Each named move below is a turn or a mirror, shown by a few rows before and after it. Which moves, in which order, take the first row of each later pair to the second? The first pair is answered.
Z_990:
[-46  34 -19  -1 -29  46 -17  -4] |-> [-48  35 -18  -4 -31  46 -16  -4]
[ -6  -4  -3 -13  -5  12  -3  -1] |-> [ -6  -4   2 -12 -12   9  -2  -3]
[ 42  -8 -11  18  35 -35  -1   3] |-> [ 47   0   1  21  17 -44   3 -11]
[  1   4 -11   4 -19   7 -15  -1] |-> [ -2   0 -16   1  -9  11 -13   5]
Z_823:
[ -8  10  28   1  15 -17  17  17] |-> [ -7  10  30   2  14 -18  19  18]
[-13   8   1   3   0   9  -4   1] |-> [-6  7  4  7 -9 -1 -2 -7]
[-13 -18  -2 -28  20  22   3  12] |-> [-24  -7  15 -26 -11  26   6  -3]
Z_741:
[ 22  -2 -33  15  16  -7 -12  -5] |-> [  3  10  15   0 -37  -5   4 -25]
[-22 -20 -22 -19  -4  25  -3  38] |-> [ -8 -29 -29 -24 -25  20  -9  22]
[ -7 -20 -16  17 -35   7  14   8] |-> [-24 -11  -5  20 -16  11  19  22]
[ 32 -15   9  -5  20 -32   9  -1] |-> [ 19  -9  30 -10   0 -27  20  -5]
Z_442:
[ 31 -17   2 -22   1  -2  16 -10] |-> [ 27 -20  -7 -27   1   5  11  -5]
[-10  -7  -5 -11   0   8   0   4] |-> [-12  -5  -4  -9  -7   7   1   3]
[ 11 -10  -6  12   7 -11 -13  -9] |-> [  9 -13 -14   5  10  -5 -15  -5]
Z_227:
[ -3   1 -13   6  13  -1 -14  -4] |-> [-19  11   1   4   6   4  -7  -3]
[-17  40 -18  32   1  -6   1 -14] |-> [ -9  34 -27  33   3  -9  -1 -18]
[ 16  -9  17 -21  18  -4  18   2] |-> [ 12  -3  21 -19  13  -1  17   1]
[  3   3 -35   1 -18  16   2  -4] |-> [-13   6 -28  -1  -9  28   3   7]
Now pairs of rows:
Between the rows of a pair lie two moves.
[ 48  -7 -21  -6  24 -18  -8  10] |-> [ 34 -15 -18 -30 -31   7 -13 -13]	Z_823, Z_741
[-18 -27  12 -14  -3  -1  13   8] |-> [-26 -20   3 -12  -1   6   7  10]	Z_741, Z_823
[-51  17  33   4   6  11  -4  10] |-> [ 11   3  -2  25 -31 -23 -22 -41]	Z_741, Z_990
[-14  17  23   9 -12 -36  14  -3] |-> [  0  14   4  20   7 -41   6  -1]	Z_741, Z_990
[ 10 -15  20 -21 -19   4  18 -10] |-> [-16   4  29 -14   5  14  20   7]	Z_741, Z_823
[  7   6   1 -12 -32 -11   2 -28] |-> [-12  15  31 -15 -11 -12  18  -6]	Z_823, Z_741
[  9  21  27  20 -38 -23  15 -23] |-> [ 30 -26 -32 -10 -35   0  -5 -24]	Z_990, Z_741
[ 27  28 -46  70  24 -33 -23 -18] |-> [ 20  13 -28  33 -65 -18 -25 -57]	Z_823, Z_741
[-30 -20  26 -52  -9  28  18  34] |-> [-42 -12   1 -41 -14  44   3  28]	Z_741, Z_823
[-19  -7 -17 -23 -42  36 -24 -29] |-> [-29  21  25  -3 -48  15 -10 -31]	Z_741, Z_823
[ -3  18 -56  36  25  15 -15   8] |-> [-21  54   5  49 -14  -3   5  -6]	Z_990, Z_741
[-24   4  10 -17 -18   9   4  -8] |-> [-22   9  16  -1  22  -3   9  13]	Z_823, Z_741
[-46  19  26 -12  -7  32   7   8] |-> [-44  18  23  -8  15  26   9  20]	Z_442, Z_990
[-16  17  19  -5  11   3  16   4] |-> [-13  11   9  -7  24   5  14  10]	Z_823, Z_990
[-30   2  19  -4  49  20  10  45] |-> [ 35  -2  17  21 -49 -24  -1 -34]	Z_823, Z_227
[-34   8   1  -5  24  23   5  28] |-> [ 20   8  26  11 -22 -27  12 -20]	Z_990, Z_823
[ -5 -23   0 -33  34   7   5  29] |-> [-28   1  34 -30 -23  11  11   6]	Z_823, Z_990
[-35   6   9 -19   2  27   1  20] |-> [ -6 -13  -3 -28 -40  18  -5 -11]	Z_741, Z_741
[-29  -1   7 -24  40  13  20  44] |-> [ 31  -3  36  -3 -13 -45  31  -4]	Z_990, Z_823
[  5 -14 -11   0  21   8 -10   2] |-> [ 20 -15  -2   4  10  -7  -4  -9]	Z_990, Z_823
[ -1  -4  24 -50   9   8  12  -8] |-> [ 11   1  28 -34 -14 -11  14 -26]	Z_741, Z_990
[-11  38  19  32 -47 -26 -11 -23] |-> [-12  49  11  52  -7 -31 -12  -6]	Z_741, Z_227
[13  3 -8 10 14 -5  3  1] |-> [ 13  -2 -11   2  -9   0  -3 -12]	Z_823, Z_741
[ 25  -1  46   5   5 -35  23  -2] |-> [ 46 -12  19  10  15 -38  14  -5]	Z_741, Z_741
[-26  22 -16  18 -17   9 -16  -7] |-> [-21  30   2  28  -9  -7  -9  -3]	Z_823, Z_741
[-26   5   5  -5  -1  18   1   8] |-> [-14   5  -5  13  22   5  -3  12]	Z_823, Z_741
[  6  13  16   9  45 -26  14  26] |-> [ 41 -15 -37   1  15 -21 -10  -3]	Z_823, Z_741
[ 11   0 -42 -10   7  -7 -29 -19] |-> [-19  14  -7 -26 -31   6 -20 -27]	Z_823, Z_741
[ -6  10   6 -13  17  -2  12  15] |-> [ 21  -3  -9 -11  -5 -13   7  -8]	Z_741, Z_990
[-19 -17 -11 -19  12  17  -3  18] |-> [-22 -11 -21 -10  14  19  -9  15]	Z_823, Z_741
[-20  25  52  16 -36 -19  12 -17] |-> [-22  14 -20  27  59  -1  -8  28]	Z_741, Z_442
[ 11   5   7  14 -33  -7  -3 -31] |-> [ -8  26  29  29   0 -11  10  -6]	Z_741, Z_823
[  2  14  12   3 -26  10   4 -23] |-> [-15  16  11  -4 -18  23   7 -12]	Z_990, Z_227
[-15  16 -20  28   3   4 -12   1] |-> [  8   2 -24  27 -11  -6 -14 -13]	Z_741, Z_823
[ -9   9 -13   6  -3  29 -21 -20] |-> [-24  24   9  10  -1  22  -9 -19]	Z_823, Z_741
[  3  -5   0  -2  27 -11   5  12] |-> [  4   3  18   1 -15 -18   8 -11]	Z_442, Z_990
[-31  14 -30  -3 -21  30 -15  -7] |-> [-20   3 -44  -2   5  27 -19   1]	Z_823, Z_990
[-3 19 18  1 22 -8 33 17] |-> [ 17   3  14 -10 -26 -14  31 -14]	Z_741, Z_741
[ 30 -30 -69  -3  30   6 -21   6] |-> [ 20  -7  33 -13 -66 -19  10 -34]	Z_741, Z_442
[ -5  13  15  21  10   1 -13   2] |-> [  4  10  14  14 -13  -3 -12 -13]	Z_741, Z_741
[ 37 -36 -12 -10  -4  -7  -7  -8] |-> [  3 -30  15 -30 -30  13  -1  -6]	Z_823, Z_741
[  2 -10 -23 -18  12 -13  -4  -3] |-> [-19  12  17 -11  -3 -14  10   0]	Z_990, Z_741
[-17  25  22  13 -16  10  10   5] |-> [ 17  -7 -37  10   3  12  -8  -1]	Z_990, Z_741
[ -4 -11 -10  -2  19   4   4  19] |-> [-25   6   8  -1  -5  10   4  14]	Z_823, Z_442
[-12  10  32 -10 -21   3   7  -1] |-> [  7   5   5   6  37 -10   2  19]	Z_442, Z_741
[ 28   2   4  14  18 -28  -1  -5] |-> [ 16 -12 -25  -4  30  -3 -11   9]	Z_442, Z_442
[-16  -6   8 -13  20   3  -4  12] |-> [ -9 -13 -11 -19   7  10 -13   3]	Z_741, Z_823
[-24   0   8  -8  -7  11  -9  -8] |-> [ -6  -8 -14  -6  -8   8 -18 -17]	Z_741, Z_741
[-34  19 -23  26  -9  12 -20 -10] |-> [-24  11 -39  27  11   9 -21  -3]	Z_823, Z_990
[ 16 -18 -39  -5  -6  13 -16 -13] |-> [-27   9  -9   3  30  22  -1  20]	Z_741, Z_741
[-42  49  48  20  35  10  10  40] |-> [ 61  21   9  47 -13 -52  -8 -30]	Z_823, Z_227
[  8  20  52  -7 -35 -21  23 -23] |-> [  7  36  47  23  10 -34  23  -5]	Z_741, Z_990
[-12  36  25  26 -12  22   3   0] |-> [23 18 -8 39 24  2 -4  3]	Z_442, Z_741
[ 10   7  -2 -10 -38  12  -2 -12] |-> [ -8  25  30  -8 -12   7  15  12]	Z_823, Z_741
[-20  30   6  20   9   2   0   9] |-> [-14  24  -3  19  21   1  -3  13]	Z_823, Z_990
[ 36   0 -15  11 -20   1  -7 -17] |-> [ 25  15  30  15 -14  -9  14  -5]	Z_741, Z_823
[ 12 -26 -33  -4  14  -7  -8  -7] |-> [-29   0  11  -4  29   4  10  19]	Z_741, Z_741
[ -9  -2  67 -35 -29   7   9   1] |-> [ 18  14  65   0 -30 -27   5 -16]	Z_741, Z_990
[ 14   8 -31  -1  28   6  -8 -11] |-> [ 29   6 -26   2  19  -5  -6 -22]	Z_990, Z_823
[-18  17  16 -20 -16  10  -3  14] |-> [-7 19  3 -2 22 -4 -4 27]	Z_823, Z_741
[ 33 -14 -28   5 -34  -2 -32 -38] |-> [ -8  10 -28  23  55   8 -25  20]	Z_741, Z_741
[  3  -5  33  -9 -22  -7  -9 -10] |-> [ 25 -25  13 -11   7 -16 -11   0]	Z_823, Z_442
[-10   5 -19   0  35  18  -4  21] |-> [ 34  -2 -28  17  13  -8 -11  -8]	Z_990, Z_227
[ 15  14  27  16 -29 -27  11 -24] |-> [ 40 -20 -18   4  31 -26   2   2]	Z_823, Z_442
[ 27 -21 -16  -4  -6 -12 -38 -10] |-> [ 21 -10  34  -6 -18 -28 -16 -11]	Z_741, Z_823
[  9   1  18  10 -15 -44  13  -9] |-> [-36   5  -1  -2  24   0   6  27]	Z_990, Z_823
[-46  42   2  40 -21   1  -4   1] |-> [-16  42  -1  60   6 -28   1   3]	Z_823, Z_741
[-36  31   8  22 -44   2  -3 -25] |-> [-41  41  -6  41  -9   1  -6  -7]	Z_741, Z_823
[ 15  16  21  10 -60 -14   7 -37] |-> [ 22 -28 -27 -28 -51  18  -7 -29]	Z_990, Z_741
[-45  -5 -20 -20 -52  40 -21 -16] |-> [ -9 -24 -57 -18 -33  31 -34 -20]	Z_227, Z_990
[  8  22  51   8  -9 -20   5 -10] |-> [ -4  31  42  17  24 -15   3  10]	Z_741, Z_227
